Here are some numbered points:
tensor([  32,  -29,   10,   16,  -24,    0,  -38,   21,  -25,   32,  -36,    1,    5,  -34,   -7,    4,   -2,   28,
           1,   33,   -4,   58,    7, -101,   16,   32,  -32,   18,  -14,  -15,   -7]) 0
tensor([ -35,  -60, -111,   40,    4,  -38,   -1,    9,   67,  -33,   38,   16,   42,    8,  -63,  -30,   14,   17,
          -7,   27,    3,    4,  -19,   96,   89,  -19,  -10,   77,  -41,   17,   -1]) 1
tensor([ 35,  23,  20,   8,  39, -31,  11, -25, -17,   9, -20, -17,   7, -19, -26, -11,   0,  -2, -40,  -5,  41,  14,
         30,  42, -86,  -8, -46, -39,  13, -26,  27]) 2
tensor([-13,  65,  26, -21,  -8,   2,  -8, -53,  -5,  17,  62,  14, -50, -11,  31, -51, 119,  13, -25, -63,  82, -82,
         13,  -5,   6, -35,  83, -31, -46, -24, -63]) 3
tensor([ 16, -44,  10,   4,  12,  36, -21,  39, -17,  43,  -4, -31,   6, -14,  23,   9, -38,  43,  -9,  47,  -5,  32,
        -20, -94,  38,  29, -20,   9, -39,  12,   0]) 4
tensor([-13,  48,  77,  85,  32,  19,  95,  49, -82, -67,  35,   7, -44,  25, -44,  27,  25, -73,  74,   6,   1, -64,
        -21,  17, -72,  32,  29, -21,  20, -17,  33]) 5
tensor([-55, -32, -89,  13, -31,  28, -17,  17,   7, -24,  34,  17,  28, -32, -40,  -9,   0,  60,  19,  50,  11,  20,
        -10,  53,  28,  -8,   9,  44, -61,  25, -16]) 6
tensor([-42,  58,   8,  30,  76,  40, -18, -33,  81,  25,  75, -12,  15,   7, 100,  40, -75, -17, -75, -62,  72,  10,
        -28,  52,  16,  31,  23, -19, -11, -70,  12]) 7
tensor([ -24,   -4,  -11,   31,  -28,  -18,    1,  -42,  119,  127, -102,   -9,    5,   -6,   20,  -24,    6,   -9,
          10,  -43,  -62,  -32,   34,  -57,   60,  -33,    0,   14,   15,  -82,  -43]) 8
tensor([-32,  -1,   6,  31,  48,  47, -26,  39, -23,  31,  30, -14,  29, -30,  40,  -6, -38,  19,  -3,  29, -18,  34,
        -22, -26,  17,  33, -16, -18, -60,  55,  -5]) 9
tensor([  26,  -55,    3,   26,   -2,   26,  -49,   50,  -29,   57,  -42,   18,   20,  -40,   -2,    6,  -17,   46,
           1,   85,  -17,   45,  -32, -127,   25,   44,  -52,   22,  -22,   25,    4]) 10
tensor([ 58,  33,  11, -27,  23,  44, -15, -51, -48, -66, 101,  24, -62,  53,  24, -30,  96,  27, -11, -44,  66, -90,
        -46,  -7,  -8, -30,  45, -42,   6,   3, -38]) 11
tensor([-54,  41,  81,  67,  77,  59,  49,  75, -42, -82,  23, -22, -15,   4,  -6,   4,  17,  -8,  52, -15,  -2, -10,
        -11,  26, -98,  60,   0,  -3, -22, -20,  -2]) 12
tensor([ 31,  16,  27, -57,  25,  62,  29, -46, -79,  14,   1,  23, -32, -12,  43,  -6,  85,   0, -26,  -4,  74, -47,
         13,  24, -21, -19,  35, -44,   4, -12, -15]) 13
tensor([-10,   3, -46, -39, -28,  -5,   8,  -5,  38, -37, -25, -14,  12,   8,  17,  -7, -30, -38,  -4,  -2, -32,  11,
        -26,  -3,  26,   3,  32,   1,  14,  62, -45]) 14
tensor([-22,  -9,   3, -14,  11, -29,  40, -10,  62,  83,  31, -26,  25,  48, -11, -20, -46, -55,  -8,  23, -88,  12,
         54,  -2,  29, -35,  49,  41,  55,  12, -44]) 15
tensor([ 28,  48,  42, -63,  18,  66,  -3,  -8, -68,  15,   4,  23, -60,  19,  40,  16,  99,  13, -62, -37,  99, -41,
         11,  16, -49, -26,  49, -27,  28,  -2,  -4]) 16
tensor([  52,   49,   22,   -9,  -64,  -28,   55,   70,  -41,   96,  -94,  -39, -127,   16,    0,  -26,    1,   67,
         -11,  -60,  -94,   13,   74,  -46,   48,  -53,   23,   33,   75,  -80,  -43]) 17
tensor([ -66,  -17,   53,   24,   19,  -39,   18,   76,  -36,  -32,   18,  -21,   39,  -29, -118,    9,  -56,  -97,
          80,  -14,    5,  -16,   -6,   47,  -49,   64,  -86,   21,  -33,  -20,   44]) 18
tensor([ 12,   1,   5,  -1,  22,  11,   6, -46,  28, -13,  49,  60, -23,   0,  14,  -3,  41,   0, -21,  15,  45, -22,
        -32,  26,  33, -40,  17,  29,  -5,  22, -13]) 19
tensor([ -4,  -3, -86, -38, -62,  -4,   4,  -8,  -1, -43, -41,   6,  11,  31,   7,  -6, -23, -33,  49,   5, -54,  19,
        -32, -26,  23,  13,  33,   3,  14,  57, -49]) 20
tensor([  21,  -61,  -24,   13,  -28,   19,  -39,   23,   -9,   30,  -37,    6,    5,  -17,    4,  -16,  -21,   15,
          11,   73,  -31,   39,  -29, -115,   26,   41,  -31,   27,  -32,   21,  -29]) 21
tensor([-21,  -6, -87, -43, -42,  -7,  22,   7,   3, -42, -44,   1,  33,   9,  10, -11,  13, -14,  20,  29, -56,  29,
        -31, -12,  32,  21,  34, -10,  10,  65, -57]) 22
tensor([  21,  -55,  -23,  -25,  -50,  -23,  -43,  -14,   12,   46,   27,    1,  -18,  -25,  -26,   26,  -97,  -45,
          11,    0,   36,    6,  -33,  -81,   69,  -19, -102,    4,   15,  -14,   34]) 23
tensor([ -13,  -26,  -83,   26,  -23,   -2,   -2,  -50,   59,  -20,    7,   19,   63,  -33, -121,   19,  -39,  -10,
           8,    9,   -9,  -18,  -67,  115,   89,  -46,  -89,   68,  -29,  -37,   32]) 24
tensor([ 28,  35, -11,   7,  -3,  34,  -7,  20, -13,  11, -47,  24, -16,   5,  31, -34,  35,  80,   3,  73, -75,  38,
          2, -81,   5,  15, -17,  -6, -41,  43, -48]) 25
tensor([-36, -35, -65,  22,   7,   2, -24,  36,  37, -65,  53,  12,  28,   6, -57,   1,   6,  48, -12,  38, -17,  17,
        -33,  48,  47, -23,   7,  32, -16,   7,  -1]) 26
tensor([   1,   26,   23,  -61,   41,   35,   34,  -37,  -52,  -27,   62,   79,  -67,   37,   31,  -14,   56,  -12,
          -1,  -25,   73, -124,   15,   44,  -32,  -52,   22,  -60,   13,  -32,    3]) 27
tensor([ -58,  -39, -127,  -20,   43,  -31,   34,  -20,   44,  -72,   82,   45,   42,    5,  -85,  -15,  -20,   55,
         -15,   79,    6,   11,  -37,  127,  107,   -7,  -24,   56,  -51,   -9,    3]) 28
tensor([  35,  -54,   -5,    6,  -11,   23,  -45,   19,  -30,   43,  -14,    0,   20,  -37,  -11,   15,  -42,   24,
          -8,   72,  -20,   43,  -29, -123,   27,   39,  -53,    9,  -29,   12,   -5]) 29
tensor([  0, -52, -38,  16, -48, -10, -39,  13, -29,  67,  32,  -3, -16, -27, -37,  -1, -73, -40,   6,  27,   9,   7,
        -17, -71,  40, -16, -77, -20, -14,  19,  14]) 30
tensor([ 30,  11,  11,  31,  35,   6, -12,  15, -32, -19, -63,  18,  33, -25, -12,  -2,  40,  53, -15,  64,   5,  46,
         30, -20, -87,  32, -12, -14, -33,  24,   5]) 31
tensor([-29,  36,  49,  28,  15,   6,  48,  42, -41, -54,  38,  23, -50,   0, -37,  22,  -3, -45,  57, -15,  23, -40,
        -12,  -6, -66,  13,  -3,  10,   6, -11,   4]) 32
tensor([  0, -29, -91, -43, -81,  -5,  12, -14,   6, -45, -64,  43,   8,  19,   5, -20,  -7, -19,  24,   7, -62,  26,
        -19, -19,  29,  17,  19,  -4,  16,  57, -41]) 33
tensor([ 50,  39,   3,  16,  -5, -39,  -4, -28, -15,   2, -32,   8,  11, -29, -67, -36,   5,   0, -13,  10,   8, -13,
         50,   3, -61, -46, -53,   1,  24, -32,  44]) 34
tensor([-38,  44,  60,  86,  35,  13,  71,  -8, -38, -62,  35,  -5, -15,  -9, -27,  -7,   0, -32,  48, -17,  11, -42,
          9,  10, -67,  74,   6,   5, -13,  -6,  33]) 35
tensor([  5, -12, -50, -25, -37,  12,   5,  -9,   2, -23, -20, -16,  32,  12,  42,  -6, -48, -24,  16, -13, -35, -15,
        -15, -14,  13,   9,  49, -17,  -5,  60, -40]) 36
tensor([  9,   3, -78, -19, -60,  12,  17,  -6,  14, -62, -50,  10,  18,  30,  16, -38, -22, -47,  19,  20, -69,  12,
         -1,  -4,  24,  -2,  38, -12,   9,  73, -54]) 37
tensor([-26, -38,  70,  -3,   3,  11, -54,  36,  49,  76,   3, -60, -50,  18, -27,  41, -60, -58, -26, -62, -11, -38,
         57, -75,  79,  30, -41,  31,  41, -63,  33]) 38
tensor([  60,   31,   27,   13,   45,    5,   -6,   20,  -45,  -29,  -83,   21,   29,  -26,   -9,   -7,   60,   91,
         -34,   76,    0,   48,   27,  -33, -123,   25,  -13,   -3,  -36,   13,    6]) 39
tensor([-51, -42, -67,  -3, -15, -16, -39, -25,  40,   1,  32,  -5,  33, -16, -49,   6,   2,  21,  38,  26,  17, -30,
        -29,  51,  79, -34,  -8,  24, -12,  16, -14]) 40
tensor([  61,   22,   44,   24,   40,   -8,   -6,    9,  -44,  -35,  -94,   15,   18,  -41,  -23,   -2,   53,   93,
         -37,   71,   13,   57,   34,  -35, -112,   26,    3,   -9,  -29,    8,    9]) 41
tensor([  2, -13, -60, -10, -46,   0,  12, -21,  23, -31, -55,   3,  15,  15, -21, -27,  -3, -36,   1,   0, -24,  16,
         -6,  -7,  -3,  14,  -5,  -4,  13,  29, -21]) 42
tensor([  37,   35,   40,    9,   -5,  -40,   -5,  -38,  -43,    8,  -12,    0,   -5,  -12,  -71,    8,    6,   -2,
         -29,   -8,   35,    6,   40,   45, -100,  -14,  -69,  -15,   38,  -52,   38]) 43
tensor([-15, 105,  34,  20,  10, -59, -45, -51,  32,  34,  23,  12, -27,   3,  52, -36,   8, -10,  -5, -35, -60,  11,
         58,  33,  33, -11, -50, -45,  61, -51, -54]) 44
tensor([ 41,   3,  10, -37,  -1,   9,  -6, -12, -15, -16,  14,  42, -16, -24,  64, -45,  47,  -9,  16, -34,  79, -38,
         -5,  -5, -47, -53,   9, -40, -18,   8, -37]) 45
tensor([ 46,  24,  -1,   4,  -6, -29, -16, -22, -26,   8, -35,  12,  19, -34, -69, -20,   3,   5, -10,  25,  23,   3,
         14, -24, -70, -27, -62,   2,   9, -12,  38]) 46
tensor([  61,   17,   48,    6,   45,    4,   -5,   16,  -39,  -31,  -92,   21,   25,  -44,   -9,   -8,   41,   82,
         -41,   79,    5,   50,   27,  -29, -127,   27,    1,  -14,  -25,   22,  -10]) 47
tensor([  31,  -52,   -8,   14,  -37,   11,  -53,   32,  -25,   35,  -22,    6,   12,  -43,    8,    4,  -27,   38,
           8,   64,  -10,   71,  -21, -127,   45,   35,  -50,   23,  -32,    5,  -12]) 48
tensor([-15, -41,  23,  28,  -7, -52, -43,  16,  56,  70,  19, -18, -19,   3, -10,  21, -42, -35,  11, -35,   3,  10,
         17, -17,  72,  42,  28,  29,  27, -43,  -6]) 49
tensor([ 17, -65, -47,  11, -73, -27, -39,   2, -22,  76,  30,  -7, -21, -26, -60,   5, -86, -55,  12,  24,  22,  -3,
        -20, -85,  48, -33, -98,  -4,   4,   5,  20]) 50
tensor([  20,  -96,  -23,    9,  -50,  -11,  -57,   10,  -47,   25,   33,  -31,  -22,  -47,  -50,    4,  -64,  -64,
          18,   18,   25,   -9,  -36,  -78,   -6,    4, -107,   24,  -17,   -5,   36]) 51
tensor([  53,   31,   41,   34,   36,    9,  -15,    6,  -45,  -17,  -87,   25,   26,  -34,  -16,    0,   60,   78,
         -36,   86,    5,   55,   30,  -46, -127,   28,   -1,  -15,  -38,   13,   -4]) 52
tensor([  2, -63,  22, -67, -25, -91,  -2,   1,  10,  22,  17, -52,  13,  35,  56,  23, -97,  -4, -29, -46,   8,   0,
        -42, -42,  38, -63,  22,  40,  56,  21,   4]) 53
tensor([-30,  20,  -9, -21,   1,  -6, -54, -19, -12,  41,  77, -62,  40, -10,  77,  34, -77, -22,  13, -63,   1,  26,
        -22, -15,  29, -12,  19,   1,  -4,  52,  17]) 54
tensor([  0,  69,  36,  49, -66,  -1,  66, -24,  87,  56, -79, -48, -39,  -1, -29,  66,  84,  28, -27,  11, -99, -39,
          9, -19,  32, -34, -22,  -4, 105, -25,  19]) 55
tensor([ -19,  -48, -101,   20,  -19,  -12,  -26,  -10,   46,  -48,   -2,   12,   82,  -24, -107,   16,  -38,    5,
          19,   15,   -4,    3,  -79,  109,   75,  -45,  -87,   22,  -30,  -37,   26]) 56
tensor([-30,  25,  29,  99,   6,  22,  66,   7, -55, -71,  23, -16, -53,   9,  28,  14,  37, -34,  73, -33,  30, -67,
         11,  10, -98,  56,  11, -20,  12,  -4,   7]) 57
tensor([-46,  49,  59,  53,  36,   0,  63,  19, -83, -64,  17,   7, -55,  15,  12,  -7,   6,  -1,  65,  -5,  41, -59,
         10,  10, -73,  86,  30, -15,   8, -16,  30]) 58
tensor([  -3,  -26,   27,  -14,  -12,  -25,   19,   -6,   18,   48,    4,  -51,   39,   41,   84,   34, -114,  -12,
         -11,  -21,    7,  -28,  -13,  -49,   27,  -15,   21,    3,   32,   54,   35]) 59
tensor([ 42,  18,  10,  51,   6, -26,  -8,  13,  -5,  19, -27, -12, -14, -22,   2, -59,   3,  33, -17,  26, -67,  -4,
        112, -20,  31, -41,   7,  14,  20, -50,  10]) 60
tensor([  34,   29,   82,   34,   16,  -57,   20,  -29,    2,   23,  -37,  -60,  -32,   38,  -70,   -1,    1,   31,
           1,  -56,    2,   -6,   99,   30,  -35,   48,   37,  -36,   62, -103,    7]) 61
tensor([ -3, -49,  33,  -8,  -1, -14, -28,   1, -14,  78, -42, -25,   1,  -9,  -7,  27,  -9,  22, -14, -17, -19,  17,
         52, -47,  21,  19, -32,  -2,   8, -50,  -7]) 62
tensor([  57,   55,  106,  -27,   19,  -54,   20,  -65,   23,   -1,  -28,  -17,  -36,    9,  -38,  -13,   93,   14,
         -33,  -61,   35,   25,  124,   39,  -62,   19,   -5,    4,   85, -113,   -4]) 63
tensor([  47,   -9,   34, -101,   -8,   61,    9,  -76,    4,  -48,   82,   98,  -22,  -34,   17,   29,  109,    3,
         -34,  -26,  105,  -82,   38,   60,    4,  -35,   18,  -20,   -4,    4,   10]) 64
tensor([  25,  -41,  -21,   -4,  -12,   21,  -31,   17,  -25,   26,  -35,   -1,   24,  -21,    3,   13,  -32,   30,
           7,   72,  -35,   44,  -31, -110,   20,   46,  -25,   16,  -25,   29,  -22]) 65
tensor([  5,   8, -86, -37, -64, -12,  15,   5,  12, -40, -64,  16,  14,  28,  -6, -15, -22, -38,  24,  13, -60,  22,
        -17, -30,  23,   7,  35, -10,  10,  58, -43]) 66
tensor([-17, -71,  35, -16, -11, -17, -35,  -4,  -2, 104, -32, -37,  -3,   1,  -4,  34, -25,   0,  -7, -46, -28,   6,
         55, -50,  65,  16, -36,   3,  16, -67, -11]) 67
tensor([ 59,   8,  50,  13,  -7,  59,  -8, -47, -20,  25,  33,  84, -53,   7,  -4, -38,  75, -19, -49, -42,  46, -86,
        -23, -12,  -1,  -5,  35, -17,  22, -11,  33]) 68
tensor([-66, -37, -22, -45,  61, -22,  60, -35,  78, -80,  10, -30,  85, -10,   5,  45, -64,  29, -37, -14, -35, -21,
        -42, 101,  42, -22,  26,  26,   9, -36,  21]) 69
tensor([-60,  35, -18,  51,  17,  20,  -2,  31,  30,  40,  38, -57,  43,  21, -13,  -9,  50, -26,  33, -14, -21,  68,
        -12,  15,  39,  33,   9,   8,  -4,  57,  17]) 70
tensor([ -16,  -42,  -24, -102,  -21,    6,  -32,   40,   17,  -61,   26,   26,   40,  -13,   -6,  -13,   26,  -70,
          14,  -21,   37,  -11,   20,   68,    3,   11,   66,   21,    6,   46,  -37]) 71
tensor([ 30,  64,  38, -64,  10, 105,  -4,  -6, -98,  26,  27,  42, -87,  18,  44,  26, 127,  11, -52, -50, 102, -58,
          0,  11, -20, -15,  43, -27,  24,  -6, -15]) 72
tensor([  36,  -61,  -12,   -1,  -21,   18,  -64,   38,  -27,   57,  -26,   -9,   17,  -19,    9,    2,  -34,   25,
          -5,   81,  -26,   58,  -32, -127,   40,   28,  -41,   25,  -28,   35,   -5]) 73
tensor([-47,  -9,   3,  20, -10, -16,  25,  57, -26, -22,   2, -16,  20, -32, -77,  -1, -48, -72,  74, -18,  -1,  -1,
        -14,  26, -26,  37, -59,  -3, -27,  -8,  25]) 74
tensor([ 85,  24,  -4,  10,  45, -92,   6,  26, -45,  -8, -30, -50,  43,   7, -28, -64,  78,  34, -28,  27,  60,  14,
         59, -18, -99, -18,  -1,  -1,  11,  56,  97]) 75
tensor([-49, -19, -51,  31,   6,  31, -19,  37, -11,  -9,  57, -37,  43, -17,   5,   7, -37, -70,  41, -12,   1,  20,
        -18,  21,  27,  46,  -3, -10, -47,  65,   7]) 76
tensor([-34,  51,  83,  55,  15,  14,  64,  62, -57, -40,  17, -17, -34,   6, -29,   2,   9,  19,  72,  -4,  33, -51,
         -6,  13, -90,  89,  18, -22, -16, -38,   9]) 77
tensor([-76, -30, -75,   8, -45,  36, -13,  19,  25,  -9,  41,  25,  13,   1, -39,  -4,  -7,  54,  29,  27,   8,  13,
          7,  60,  62, -19,  12,  53, -37,  14, -11]) 78
tensor([-68,  10, -69,  26,  24,  49, -13,  36,   3, -20,  56, -36,  66, -18,  37,   1, -39, -58,  35,  -5,  -8,  40,
        -11,  35,  16,  77,  -2, -10, -53,  74,  -7]) 79
tensor([ 30, -34,  -3,   1, -30,  15, -29,  27, -33,  25,   3,  10,  -6, -38,  25,   6,   2,  39,  10,  49,  -3,  35,
        -15, -99,  36,  16, -23,  22, -20,   8,  -6]) 80
tensor([-24, -31, -66,  33, -17,   4, -14, -22,  47,  -6,  11,  33,  69, -32, -80,   3, -36,   9,   7,  29, -23,  -9,
        -57,  65,  58, -38, -72,  23, -41, -23,  21]) 81
tensor([-67, -39, -58,  32,   9, -30, -24, -50,  81, -65,  51,  18,  43,  -3, -53, -14, -13,  41, -26,  13,  -6,  -9,
        -57, 114,  84, -33,   4,  -3, -42,  66,  26]) 82
tensor([ -9, -48,  60, -11,  10, -43, -42,  18,  37,  47, -35, -34, -45, -19, -31,  -8,  44, -22,  14, -36, -26, -15,
         53, -74,  32,  12, -14,  57,  63, -69,   6]) 83
New points follow, each followed by the number of its nearest point above by angle.
tensor([-44, -54,  39,  -7,  95, -27, -53,   1,  97,  19,  27, -89,  21,  29,  84,  28, -59, -65, -13, -27,  49,  78,
        -28,  25,  -3,   3,  50, -53, -36, 121, -10]) 54
tensor([ -15,  -31,  -32, -105,  -36,   10,  -37,   33,    0,  -60,   24,   22,   45,  -19,   -2,  -16,   28,  -74,
           4,  -22,   31,  -17,   11,   68,   -5,   16,   67,   25,   -8,   35,  -27]) 71
tensor([-38,  19,  58,  53,  48,  44,  24,  58, -39, -53,  27, -29, -12,  -6, -15,   8,  -3, -18,  44,  -8,   4,  -7,
        -18,  -2, -62,  44, -27,   1, -15, -22,   5]) 12
tensor([-46, -24, -12, -52,  52,   0,  56, -42,  41, -58,  14, -18,  56,  -9,  18,  33, -28,  17, -34, -18,  -6, -34,
        -31,  88,  34, -24,  31,   8,   9, -33,  11]) 69
tensor([ 48,  39, -36,   4,  16, -77,  30,  23, -73,  28, -68, -20, -41,  57, -16, -63,  26,  58, -63,  48,  50,   4,
         68,  16, -78, -10,  53, -69, -22,  86,  55]) 75
tensor([ -36,  -36,   58,  -44,  -28,  -83,   -1,  -46,   40,   59,    0,  -36,   34,   29,   66,   -6, -113,  -72,
         -39,  -70,    9,   10,  -59,  -27,   57,    3,   21,   26,   55,  -21,   -1]) 53
tensor([ -34,   22,   11, -127, -127,   38,   53,  -92,   46,    5,  -16,  -11,  -25,   73,   96,  -14,  -64,   -3,
         -81,   19,  -31,  -46,   62,  -40,    0,  -62,   -4,   28,   -2,    1,   29]) 59
tensor([ 31,  20,  17, -14,  -4,  37, -10, -24,   2,  35, -65,  35, -30, -14,  11, -14,   8,  47, -10,  54, -43,  13,
          7, -59, -28,  -3, -19,   6, -17,  31, -29]) 25
tensor([-55, -25, -81,  22,  13,  -3, -15,  37,  54, -98,  78,  13,  36,  16, -75,   5,  14,  53, -18,  22, -14,   8,
        -33, 102,  53, -42,  22,  32,  -8,   5,   7]) 26
tensor([ -3,  89,  33,  16,   6, -55, -39, -50,  13,  29,  16,  10, -22,  -5,  23, -28,   6,  -9,  -9, -27, -37,  10,
         50,  36,   1, -13, -59, -38,  53, -50, -32]) 44
tensor([   6,   23,   22,  -63,   33,   40,   28,  -33,  -45,  -17,   68,   67,  -70,   33,   31,   -8,   67,  -10,
         -10,  -30,   72, -113,    5,   38,  -34,  -55,   21,  -45,   16,  -27,   -6]) 27
tensor([  1,  22,  15,  -2,  39,  -3,  12, -41,   7,  -6,  86,  26, -35,   1,  32, -10,  45, -10, -28,  -1,  58, -35,
         19,  26,  44, -41,  18,  19,  -1,  46,  -5]) 19
tensor([-31,  46,  67,  39,  28,  10,  48,  51, -31, -26,  23, -30,  -9,  13,  -1,   7,  -1,  -2,  50, -36,  22, -42,
        -12,  17, -63,  81,  25, -27,  -9, -23,  17]) 77
tensor([  7,  11,   2,   1, -15,  62, -16,   2,  -8,  28, -85,  21,  -2,  -5,  61, -19, -19,  67, -26,  78, -75,  53,
          8, -95, -33, -29, -27,  -3, -51,  25, -59]) 25
tensor([ 75,  32,  24,   1,  10, -81,   4,  10, -33,  15, -24, -43,   2,   3, -15, -45,  64,  23, -17,   5,  38,  11,
         69, -14, -71, -21,  -2,  -4,   4,  35,  86]) 75
tensor([ -22,  -36,  -15,   46,  -18,  -21,   11,  -31,  126,   -9,  -20,    5,   31,   -7, -103,   34,  -16,    5,
          42,  -38,  -51,   -9,    8,  112,  114,   -7,   16,   59,   32, -102,  -20]) 24
tensor([-51,  36,  62,  59,  73,  51,  44,  56, -28, -62,  22, -32, -14,   5,   4,   7,  14, -18,  34, -39,   9,  -4,
        -15,  35, -72,  45,  12,  -2, -17, -13,  21]) 12
tensor([  4, -49, -10,  16, -30,   6, -37,   6, -25,  27,  60, -15, -12, -31, -37, -11, -55, -43,  29,  -5,   6, -26,
        -34, -61,  11,   6, -71,   7,  -8,  -2,  25]) 51
tensor([-127,   36,    6,   21,   56,  -19,  -15,  -40,   35,   32,   61,  -59,   11,   33,   91,    9,  -46,    3,
          -5,  -36,   47,    2,  -12,   81,  -49,   17,   -2,  -41,  -30,   26,   54]) 7
tensor([ 78,  41,   6, -37, -28,  -4,   0,  24,  42,  46, -31,  12,  13,  89, -15,  -3,   7,  47,   2, -30, -73,  20,
         69, 109,  61, -27,  14, -17,  26,   4, -18]) 17
tensor([ 26,  15,  24, -14,  23,   4,  14, -61,  20,  -1,  76,  65, -50,  14,  29, -12,  50, -23, -37,  -6,  74, -39,
        -22,  21,  29, -54,  26,  22,  14,  26, -11]) 19
tensor([-48,  13, -12,  61,  84,  57, -38,  63, -20,  25,  51,  -1,  34, -42,  41,   4, -21,  34,  19,  35, -24,  85,
        -20, -30,   8,  54, -32,   1, -96,  57,  -4]) 9
tensor([ 31, -38, -11, -17, -29, -20, -32,  -7,  -3,  34,   0,   6,  -7, -28, -22,  16, -62, -15,   2,  18,  30,  19,
        -18, -75,  28,  -9, -85,   1,   7,  -7,  26]) 23
tensor([-29,  34,  76,  36,   4,   1,  43,  53, -37, -24,  16, -20, -26,   7, -28,  12,  -4,   2,  58,  -4,  19, -44,
          0,  -9, -57,  76,   6, -12,  -5, -48,  10]) 77
tensor([ -55,  -21, -100,  -23,   34,  -26,   14,  -23,   32,  -46,   87,   16,   44,    2,  -44,   -3,  -36,   33,
          -8,   39,    6,   13,  -32,  109,   90,  -12,  -11,   42,  -39,    6,    7]) 28
tensor([ -4, -22,  18, -29, -38, -37, -23,  17,  25,  15,  -3, -20,   4,  17, -14,  29, -43, -50,  15,   0, -40, -11,
         13, -75,  51,  20, -22,  21,  27, -52,  -3]) 38
tensor([  0, -60,  30,  12, -43, -56, -60,  18,  56,  97,   5,  -6, -34, -16, -40,  31, -19, -30,   9, -32, -10,  -1,
         11, -45,  93,  44,  31,  55,  51, -58, -26]) 49
tensor([ 21, -23,  38, -11, -18, -35,  19, -11,   7,  45, -28, -39,  27,  17,  40,  24, -88, -12, -10, -14,   2, -27,
         11, -45,  -1,  -7,   4,   3,  49,  21,  14]) 59
tensor([-47,  22,  52,  61,  62,  53,  34,  60, -21, -75,   9,  -7,   4,  -6, -15,   6,  13,  10,  43,   9, -13,   1,
        -22,  29, -65,  49,  -4,   9, -33, -16,  -5]) 12
tensor([  34,   65,   84,   -6,   27,  -55,    6,  -25,    9,   21,  -36,  -16,  -16,   -9,  -62,   23,   53,  -37,
         -35,  -34,    6,   50,  105,   43,  -78,   15,   30,   29,   86, -122,   28]) 63
tensor([ 19,  12,  19, -74, -16,   2, -44,  17, -11,  11,  26,  32,  16, -22, -41, -13,   7, -26, -24, -10,  57, -27,
         20,  39,  -8, -31, -44,  27,  -5,  -7,  -2]) 64
tensor([ -12,   72,   11,   35,  -95,   22,  127,  -71,  -40,  -39,  -27,   30, -127,    4,  104,   19,   40,   46,
          -2,   55,  -44,  -70,   -1,  -19, -102,  -11,   46,  -80,  -25,   -4,  -30]) 57
tensor([  24,  -42,   -8,  -27,  -24,  -76,  -11,   22,    3,   35,    4,  -19,    5,   18,   51,   62, -108,  -28,
         -12,  -32,   29,  -19,  -37,  -75,  -17,  -29,   48,   31,   93,  -12,   24]) 53
tensor([116,  67,  35, -37, -38,   3,  -6,  26,  40,  74, -39,  15,  -4, 109,   5,  -3,  12,  44, -10, -50, -94,  29,
        106, 116,  52, -23,  16, -19,  51,   1, -42]) 17
tensor([ -59, -108,  -35,    3,   46,  -35,   66,  -50,   87,  -68,  -17,  -51,   62,   22,   10,   12,  -41,   18,
         -14,  -35,   23,   -2,  -78,  104,   14,  -43,   38,   42,    7,    1,  -16]) 69
tensor([ 52,   4,  38, -45,  16,   7, -13, -21, -23, -10,  30,  56, -26, -35,  77, -52,  67,  -2,  14, -45, 122, -55,
         -2,  -1, -61, -69,   4, -52, -30,  -3, -35]) 45
tensor([-42,  25, -26, -25,   1,  -9, -50, -26,   5,  24,  91, -61,  41,  -1,  64,  25, -74, -28,  14, -66,  11,  24,
        -14,  32,  38, -29,  31,   2,  -5,  54,  24]) 54
tensor([-20, -20, -59,  32,  17, -19,  53,  -9,  85, -46, -43, -25,  50,   6,  15,   1, -52, -34,  -8,  -8, -18, -45,
        -43,  55,  56, -31,  25,  20,  20, -27,  11]) 69
tensor([ 20,  12,  -3,   6,   2, -41,  -2, -34, -37,  -2,   0,   3,   4, -13, -78,  -4,   4,   3, -15,   5,  36,   3,
         10,  61, -66, -23, -61,  -6,  -2, -31,  36]) 43
tensor([  23,   50,   63,    6,   22,  -42,   -4,  -31,   29,   11,  -20,  -12,    1,   -6,  -57,   32,   43,  -22,
         -20,  -28,   -8,   34,   83,   61,  -37,   17,   22,   31,   68, -124,   25]) 63
tensor([  49,   56,   47,   33,    6,   26,  -24,   -1,    0,   50, -106,  -48,  -36,   31,   45,   22,    1,  -19,
         -37,  -75, -127,  -16,   80,  -58,  118,  -19,  -13,   35,   52, -117,   25]) 17
tensor([ 26,  51,  46, -10,   3, -41,   8, -20,  13,   6, -41, -12, -13,  -5, -42,  12,  39, -36, -15, -22,  -9,  46,
         74,  27, -59,  11,  28,  22,  67, -89,   8]) 63
tensor([-21, -36, -31, -99, -30,   7, -21,  33,  21, -60,   8,  21,  44, -13,   2, -11,  33, -75,   8, -19,  33, -20,
         18,  71,  15,  14,  55,  19,  -5,  51, -34]) 71
tensor([ -20,   18,    5, -112, -111,   42,   39,  -74,   33,   14,  -31,   -1,  -22,   54,   81,  -17,  -56,   10,
         -67,   30,  -43,  -20,   45,  -50,   -1,  -49,   -3,   25,   -6,   14,   21]) 59
tensor([ -33,   60,   17,   30,  -52,   25,  126,  -49,  -27,  -31,   -2,   13, -102,    3,  110,    7,   24,   26,
         -24,   30,  -31,  -44,  -15,   -8,  -90,  -20,   51,  -74,  -23,    1,  -17]) 57
tensor([-70, -34, -72,  -5,   5, -12, -40, -32,  59, -21,  32,  -6,  51, -14, -46,   7,  28,  44,  46,  27,  17, -37,
        -33,  90,  88, -34,  16,  36, -18,  18, -24]) 40
tensor([-39, -20,  -9, -33,  56, -15,  44, -27,  52, -66, -14, -15,  73, -16,   1,  34, -36,  41, -36,   7, -24,  -3,
        -24,  70,   8, -10,  21,  21,   3, -24,  19]) 69
tensor([  42,   61,   30,   27,  -48,  -14,   20,   37,   86,   19,  -73,   34,  -55,   22,    9,  -43,  102,  -17,
         -10, -103,  -91,  -14,   72,  -66,  -24,  -86,   26,   40,   47,  -67,  -24]) 17
tensor([  8, -32,  61,  -6,   7, -19, -32,  -2,  23,  41, -17,  -3, -51, -11, -25, -17,  57, -25,  -3, -45,  -6, -39,
         36, -52,  23,   6,   1,  38,  58, -58,  15]) 83
tensor([-31,  36,  32,  34,  11,   3,  54,  16, -60, -62,   5,   8, -39,  16,  10,  -6,   1,  -8,  57,  -5,  20, -39,
          1,   1, -51,  69,  30, -10,  12,  -5,  16]) 58
